The rows of Z fall into several groups, which share some directions, and each row is roughly a mix of its group's hidden directions.
Z (75 x 10):
0: -.08 -.39  .09  .24  .04 -.07  .03 -.19  .38  .04
1: -.27  .12  .35  .34 -.05 -.08 -.18 -.18  .03 -.14
2:  .14 -.15 -.16 -.38  .21 -.09  .22  .18  .27  .04
3:  .14 -.12 -.21 -.41  .21  .02  .17  .11  .24  .16
4: -.03  .19  .06  .26 -.23  .21 -.08 -.08 -.43 -.06
5: -.11  .07  .29  .49  .15 -.13 -.09 -.13 -.06 -.06
6:  .24  .10  .08  .17 -.07 -.22 -.09  .13 -.48  .07
7:  .12 -.04  .07 -.25  .20 -.11  .02  .29 -.44 -.06
8:  .02 -.15 -.10 -.25  .22 -.20  .08  .06  .47  .07
9: -.07  .04 -.11  .11 -.19  .16  .06 -.31  .45 -.15
10: -.18  .08  .15  .27 -.19 -.13  .02 -.21 -.39 -.18
11:  .00  .44 -.23 -.13 -.09  .02  .01  .08 -.35 -.08
12:  .17  .04 -.29 -.21 -.06  .41  .07 -.10 -.23 -.11
13: -.16 -.13  .32  .27  .10 -.30 -.03  .04  .22  .21
14: -.02  .43 -.26 -.08 -.23  .18  .01 -.12  .15 -.17
15: -.25  .01  .27  .40  .07 -.28 -.05 -.07  .17 -.01
16:  .14 -.01 -.30 -.28 -.02  .35 -.10  .10  .23  .18
17: -.16 -.08  .09 -.10  .09  .06 -.17  .08  .56 -.04
18: -.12  .30  .09  .10 -.16  .06 -.09 -.10  .17 -.47
19: -.12  .23  .13  .16 -.14 -.14  .10 -.22 -.25 -.38
20: -.12  .15  .01  .33 -.30  .19 -.08 -.29  .17  .15
21:  .14 -.32 -.19 -.26  .13  .02  .06  .25  .11  .31
22:  .31  .02  .05  .19 -.06 -.04 -.06  .05 -.49  .15
23: -.13 -.26  .20 -.04  .27 -.20 -.01  .11  .36  .18
24:  .25  .13 -.30 -.11 -.08  .23  .07 -.06 -.34  .22
25:  .04 -.41  .18 -.03  .30 -.24  .03  .17 -.16  .08
26:  .36 -.25 -.04 -.29 -.04  .13  .01  .08  .07  .33
27: -.23 -.05  .31  .39 -.13 -.15 -.17 -.04 -.11 -.17
28:  .08 -.22  .08 -.16  .30 -.24  .01  .31 -.29  .02
29:  .06 -.49  .17 -.04  .28 -.20  .09  .09 -.07 -.09
30: -.11  .02 -.05  .25 -.22  .16 -.02 -.31  .41 -.02
31: -.02 -.09 -.14 -.25  .22 -.26  .09  .06  .41  .16
32: -.19  .02  .27  .30 -.08 -.28  .05 -.12 -.25 -.23
33: -.26  .01  .24  .04  .02 -.34  .19 -.18 -.04 -.32
34:  .42  .00 -.27 -.22 -.12  .27 -.03 -.08 -.14 -.09
35: -.30  .01  .26  .44  .14 -.12 -.01 -.13  .11  .01
36: -.23  .07  .27  .37  .16 -.24 -.10 -.08  .18 -.12
37:  .22  .11 -.27 -.11 -.18  .02  .21  .04 -.39 -.20
38: -.10  .18  .06  .01 -.15 -.02 -.03  .02  .24 -.54
39: -.23  .18  .24  .33 -.18  .01 -.18 -.20 -.07 -.22
40:  .19  .12  .17  .18  .00 -.37 -.15  .18 -.33  .02
41: -.24  .01  .23  .23  .03 -.42 -.07  .05  .25 -.01
42: -.26  .05  .26  .27 -.14 -.20 -.02 -.16 -.17 -.30
43:  .06  .28 -.13 -.12 -.03  .02  .01  .15 -.48 -.22
44: -.07 -.07  .06  .16 -.11  .09 -.07 -.17  .52  .23
45: -.18  .16  .28  .32  .26 -.09 -.06  .06 -.31 -.03
46:  .02 -.31 -.03 -.09  .34 -.35  .05  .24 -.10 -.04
47:  .13 -.14  .05 -.39  .30 -.18  .07  .29 -.10  .00
48:  .06 -.41  .23 -.10  .28 -.20  .04  .15 -.12  .15
49: -.28 -.11  .27  .05  .13 -.07 -.16 -.03  .45  .02
50:  .36  .00 -.18 -.19 -.09  .24  .01  .04 -.38  .07
51:  .41 -.13 -.25 -.22 -.18  .26  .02 -.09 -.05  .08
52:  .19  .10 -.28 -.15 -.10  .31  .05 -.05 -.38 -.11
53: -.23  .28  .01  .30  .02 -.11 -.05 -.09 -.20 -.36
54: -.29 -.08  .22  .47  .01 -.08  .06 -.15  .03  .16
55:  .15 -.13 -.23 -.24  .08  .25 -.10  .16  .24  .32
56: -.17 -.10  .32  .20  .14 -.31 -.05  .06  .29  .15
57:  .04 -.37  .24 -.06  .26 -.20  .04  .15 -.23  .17
58:  .24 -.02 -.23 -.21 -.07  .39  .07 -.03 -.31  .04
59: -.03 -.20  .03  .03  .05 -.03 -.04 -.04  .59  .12
60:  .02 -.46  .17  .05  .29 -.24  .01  .14  .01  .09
61:  .30 -.25 -.16 -.28 -.20  .08  .04  .00  .23  .24
62:  .03  .32 -.12 -.08 -.09  .06  .01  .07 -.49 -.18
63:  .25 -.04 -.26 -.28 -.15  .26  .08  .06 -.30  .10
64:  .19 -.05 -.30 -.23  .02  .30 -.06  .07  .05  .36
65: -.09  .09  .22  .51  .07 -.18 -.10 -.16 -.07 -.10
66:  .03 -.14 -.16 -.30  .28 -.28  .10  .16  .29  .00
67:  .11 -.15 -.12 -.26  .22  .11 -.02  .15  .35  .30
68: -.28 -.07  .33  .12  .16 -.14 -.13 -.05  .38 -.02
69:  .05 -.23 -.21 -.13 -.01  .17 -.04 -.01 -.20  .48
70:  .29  .01 -.21 -.06 -.15  .27  .05 -.05 -.42  .04
71: -.18 -.19  .19 -.08  .21 -.12 -.07  .06  .48  .06
72:  .05  .29 -.15 -.19  .01 -.04  .05  .13 -.48 -.13
73: -.04  .46 -.16  .00 -.28  .23 -.06 -.11  .15  .01
74:  .16  .17  .09  .21 -.10 -.43 -.16  .11 -.22 -.14
Here is one row of each group, with its name. Which group are the others in?
-.20  .28  .12  .25  .19 -.06 -.06  .00 -.31 -.28 | <42>
-.04 -.24  .18  .19 -.03  .04 -.08 -.11  .45  .24 | <24>
-.23 -.08  .24  .38 -.19 -.12 -.14 -.07 -.27 -.09 | <52>

-.33 -.07  .20  .19  .03 -.27  .00 -.01  .38  .05 | <42>
-.02  .44 -.19 -.07 -.26  .22 -.03 -.13  .20 -.04 | <24>
-.17  .06 -.08  .29 -.15 -.01 -.07 -.22  .37  .28 | <24>
-.20  .31  .16  .21 -.17  .10 -.15 -.25  .01 -.30 | <52>
 .24 -.11 -.25 -.27 -.16  .32  .11  .01 -.19  .17 | <42>
-.21 -.06 -.10 -.25  .10  .24  .07 -.10  .45 -.10 | <42>
 .05 -.37  .22 -.03  .27 -.19  .01  .19 -.26  .10 | <24>
-.21 -.18  .28 -.01  .24 -.23  .00  .02  .38  .06 | <52>
-.01  .22  .08  .25 -.31  .31 -.09 -.14 -.27 -.09 | <24>
